The rows below fall into families. The same turns and mirrors carry the whole set onto itself and the rows of a family onto each other. For each named row, which other rows are in its family? Write them in the order they are listed.
These 40 rows form 10 families of 4 rows each.
Mida: [-16.6   5.2  12.0  -6.6 -11.9 -29.2  -7.7 -14.4  23.1  -0.6  19.2  16.3
  26.7  -2.3   3.0  -1.8  23.5  15.0 -42.4  11.2  18.0   0.0  12.6  14.0
  -7.1  16.2]
kiga: [ -5.9  26.7   2.2  -5.0   5.4   0.5 -26.7  -4.0  15.0 -21.4  16.3  14.2
  11.3  24.1  -8.1 -29.2  41.9  22.6 -21.4  12.3  23.1   4.4  11.9  13.8
 -19.8   5.7]
fup: [  4.1 -22.8 -16.8  -7.8  12.5  28.9   3.8  24.2  21.6  -1.7  -0.3  17.7
 -14.1  18.3  45.9   7.4 -25.7 -15.1  19.1  41.5 -20.2   7.9 -11.6 -21.1
 -28.1  24.9]
Gegi: [-28.9  18.3  17.5  12.1   7.0  32.8 -11.5   2.4   7.8   2.5 -19.0  -8.7
   3.4   4.7  16.9  31.0  -1.7  20.1  16.8 -12.4  26.5  19.2  -6.5  -5.2
 -50.0 -16.9]
keze: [ -0.8 -32.7  -5.7  25.0  -6.7   5.9  30.2  10.0   8.8  -5.7 -12.3  -0.9
 -26.2   2.8  41.3   7.6 -36.1  -1.6  10.9  29.1  -4.4   7.5   8.3 -18.7
 -21.6  29.7]
Lor: [  1.2 -25.8 -18.4  18.2  -5.6   5.6  32.2  27.9   1.0  -1.6  -5.1   4.3
  -6.3  19.2  31.0  16.6 -11.7  -7.8   4.8  19.8 -21.0  11.6 -13.3 -28.6
 -31.9  50.1]
nitaf: [-25.3  11.4   2.1  11.7  13.7  23.4  -7.6 -12.7  -7.7   7.7 -33.5   9.2
 -19.8  15.5 -14.4  19.1  24.5  17.5  -5.8 -22.4   5.2   9.0   6.1  -9.5
 -48.9 -20.5]
petod: [  4.5  25.6  27.7 -16.4  19.7 -13.7 -22.9 -10.4  -6.5 -21.1  11.0  13.4
  22.4  17.5   0.9  -8.2  16.6  32.1 -13.3   4.2  15.6  17.8   9.8  17.9
  -3.6   2.2]
Veti: [ 12.5 -17.5 -25.5   5.2  -5.8   8.6  35.4  12.8  29.3  17.9   1.2  22.6
   7.0  20.6  20.8  10.5 -13.6  16.4   6.2  20.9  25.4  21.2  -6.2 -26.2
 -23.5  34.9]
mol: [  2.8 -11.8  -2.3 -36.5   1.8 -27.1 -22.6   7.4  -4.3 -29.4 -12.3  11.7
 -21.3   2.1  11.6  11.6 -17.5 -37.0  21.0  27.1  -6.5 -14.1 -18.0 -15.2
  12.9  -3.6]
Gemud: [-46.4   3.8   8.2  13.7   6.3  16.2  -9.7  -5.0  -4.5  24.2 -17.0   5.1
  -7.9  18.4 -15.5  12.6  15.1  24.0  -0.6 -21.9  -7.4  12.5 -10.7  10.8
 -44.8  12.7]
Lod: [ 24.7 -38.5 -28.1 -13.1  25.3  10.3  17.0  15.1   4.5   0.2  -9.1  -8.6
 -15.9  22.9  46.9  -1.1   4.7 -14.8  15.8  13.6  -9.0   6.9  -9.9 -36.9
 -22.4  20.1]
Gobe: [  1.8  -7.2 -19.5   4.3   9.0   3.9  14.1  18.9  17.7   8.3  10.6  -6.6
  -5.2  15.5  47.6  17.5 -25.6 -12.4  41.5  21.0  11.0  28.0 -18.1 -29.1
 -25.5  17.3]
kala: [-10.7  21.3  17.5   3.4  30.7 -18.7 -21.4 -21.1  28.9 -17.6  17.8  36.6
  28.5   2.5  -8.7  10.4  11.6  17.9 -11.8   3.4  18.3  24.5  -0.2  -6.4
   2.9   1.2]
tun: [-23.2  26.3 -13.0  12.7   9.9  10.8  18.6 -10.2  -5.3   4.2 -24.7  -4.8
   6.4  15.3  11.7  16.8   9.2  21.8   0.7 -24.1  10.7   2.3  -7.1  20.0
 -55.3   4.4]
peka: [ -1.6 -23.3  -3.3 -24.7  -0.1   0.7 -10.4  15.8  38.4 -41.2 -12.5  24.3
 -18.4  -1.8   2.3 -12.8 -17.4 -33.2 -12.9  29.7 -16.6 -13.6 -24.2 -10.3
   2.8  -4.3]
mimed: [  3.2 -19.6 -27.6   2.6 -12.0  -1.2  34.4   2.6   1.7  -7.5 -19.0 -26.7
 -12.6  25.0  39.0  19.6 -11.6 -12.5  18.5  23.4   0.4  -2.4 -17.8 -19.1
 -32.2  29.4]
Rumev: [-11.8  30.5   0.0 -12.6  15.0 -24.1 -39.2 -23.3  17.9 -12.3   9.7  15.8
  24.0  10.3   6.1  -4.7  19.8  13.2 -18.6 -16.1  33.9   3.3 -11.3   7.2
  -8.4  19.7]
fezag: [ -0.3 -16.4  -4.4 -23.0  -3.3 -25.9 -32.5  -9.4  19.8 -38.9 -13.3  -9.9
 -10.4   8.7  20.7   3.0  -5.7 -35.0  -5.1  13.6  23.0 -11.2 -37.3 -30.0
  12.5  16.1]
pema: [  2.5 -18.8   2.8 -15.4  12.7   2.7 -23.3   2.1   6.4 -43.6 -18.9   1.7
 -28.6  -2.3   7.4 -12.8  -8.6 -56.2   3.4  11.3  -9.1 -11.3 -23.3 -10.5
   5.8   3.0]
kaz: [  6.3 -13.7  16.3 -11.4  -6.2 -18.1 -37.2   5.5   2.4 -52.7 -11.2  14.2
 -13.7  -0.2  15.5  -9.9 -22.5 -33.7   1.5   8.9  10.3  -4.2 -28.7 -21.4
   7.3  -9.4]
sokip: [ -4.5  -5.4  12.5 -21.5  -0.2  -4.7 -18.8  -4.8   6.6 -16.7 -24.6  30.4
  -4.8 -20.7   4.1  24.8  -7.6 -33.3   0.0   1.1  21.1 -26.4 -28.6  -8.8
   6.6 -25.1]
rubad: [-46.5  -1.7   9.0  24.9  -6.3  29.0   8.0  -0.5  -6.7  -0.9  -7.3 -14.7
 -21.5  -7.5 -12.7  19.1  -8.5  -2.0   3.6 -25.1   5.9   0.1 -27.6  -6.9
 -32.4  -5.9]
pumuz: [ -5.1 -11.0  13.4   2.4   5.9 -21.4 -29.6  11.3  26.2 -44.5  -2.8   6.6
 -15.8 -17.0   0.1  16.2 -19.7 -31.3   3.1  28.2   5.4  -6.1 -15.2 -33.3
  16.6  13.0]
pamo: [  8.9   7.2  17.6  -2.4   6.0 -11.5  -2.7  -9.8  -0.9 -19.6  49.3   4.8
  28.1   2.6  22.6  -7.5   4.3  12.7 -11.3  14.9  26.3  11.0  10.0  -0.2
  12.9  27.1]
namoz: [ 24.5 -12.4 -35.8  27.4  12.2  14.2  25.8  11.8  15.8   2.5   1.7  10.9
 -24.2  29.3  27.9  15.6   3.4 -13.5   9.6  32.6 -16.6  14.4  -7.3 -21.8
 -24.0  23.3]
Zodu: [-14.4 -25.5  -3.7 -15.2  -0.2 -28.7   5.9   3.8  22.3 -25.7 -13.3   2.1
  -8.6 -10.1  12.6  -2.0 -12.8 -41.5 -27.9   3.3   7.6 -15.9 -24.3  -5.4
  19.8  -8.6]
pilof: [-34.1   0.2   7.1  28.2  11.9  17.1  18.0 -28.2   0.5  17.3 -17.7  25.8
  -5.5   1.2  13.2  19.9  -5.4  24.3   0.6 -15.2  -3.0  13.3   2.9  12.7
 -40.4 -10.8]
gapa: [ 16.5 -20.5   2.5  -0.8  11.6  -1.1 -32.8 -10.7  25.2 -37.0 -15.8  23.6
 -34.9   1.2  16.3  -3.9   5.4 -43.9  -3.0   2.8   1.6  -9.4 -23.8 -12.5
  17.0 -11.2]
zatup: [-29.6  22.7   4.9   2.6  12.6  39.0 -16.6  -2.1  -7.4   7.9 -13.7   5.6
 -16.0   6.9  16.3   9.1  40.7  18.7  -2.5 -14.9  -3.7  -1.5   1.1   9.7
 -49.9   5.3]
dovo: [-40.6   3.1  -2.5  20.8   7.5  26.1  21.5   3.5 -10.5  -1.1 -32.9  16.3
   3.4  13.2   0.2  27.6  13.1  18.6  -7.8 -30.8  -5.8  11.4  -3.4  -8.4
 -41.4  -3.2]
sis: [  9.9 -27.4 -19.5 -18.8   7.6 -24.4 -19.8   4.6  13.4 -24.3  -6.5   1.6
 -20.7  12.2  -1.7 -14.1   4.4 -46.4   8.7  17.1  -4.6 -18.1 -26.7 -28.4
  -5.1 -15.2]
gofur: [-16.7   7.5 -14.0  33.2  12.6  40.6  -2.8  -6.4  -4.6  -8.1 -22.7  -7.2
 -10.5   0.9  -9.8  20.6  16.1  16.5  -5.4 -13.1 -11.3   4.8  12.6  -6.4
 -48.0 -14.3]
pok: [ -4.2  21.5   9.9  -8.4  -0.3 -27.6 -34.1 -21.2   2.5 -17.9  25.8  45.8
  24.6  14.0  12.2 -10.4  15.6  19.4  -1.6   0.3  21.9  17.2   7.6  -6.9
  -2.7   3.8]
lumo: [ 16.8 -16.9 -32.4   4.3  11.1  11.3  17.7  14.4   5.4  -6.2   6.4  -3.0
 -24.3  24.5  29.1  -9.7 -14.3 -17.0   8.5  36.0 -15.4  23.1  -9.3 -24.5
 -24.7  42.4]
rufig: [ 12.3   5.1   2.3   2.4   4.3  -4.7 -44.8 -31.3  17.2 -16.0  28.6  21.4
  14.4  -1.7   7.0 -16.7  29.8  13.6 -11.9   2.7   7.2   7.3  28.2  -3.1
  -4.3  17.8]
dono: [-10.9   7.6  20.5   9.3   6.7 -32.1 -13.4  -9.4  11.0   0.0  24.9  16.3
   9.9   9.8 -11.5 -15.7  39.6  27.3 -15.7  -5.1   3.5   6.4  22.2  -9.3
   0.0  -6.5]
figit: [ -3.1 -43.2 -27.5  -7.6   7.6   6.1  23.4  24.8  16.9  -3.6 -24.3  -1.4
 -20.2  35.1  22.0  -1.0 -21.3  -3.5  11.4  17.0   1.6  18.6  -7.7 -28.6
 -10.4  38.1]
Vopuf: [-27.0   3.8  21.9  26.1  26.6  21.5  -8.4   2.7 -12.8  14.4  -9.9  -1.0
  -6.0  14.1  11.5  14.2  22.7  26.9   9.8 -23.0   3.3  10.5  14.2 -15.5
 -31.4 -23.4]
zuso: [ 10.5  13.3  11.9  -9.7  14.3 -15.0 -23.4 -25.0   9.1  -2.4  14.5  32.0
  19.1  19.7   0.2  -6.8  42.3  18.1  -8.9   4.7  19.7  11.7  30.0  -1.4
 -12.3  16.4]

Same family as dovo: Lor, kaz, pok
Same family as zuso: nitaf, pema, lumo
Same family as figit: petod, mol, Gemud
Same family as namoz: gapa, gofur, rufig
Same family as tun: mimed, Rumev, fezag
Same family as peka: fup, dono, Vopuf
Same family as Zodu: Mida, Gegi, Gobe

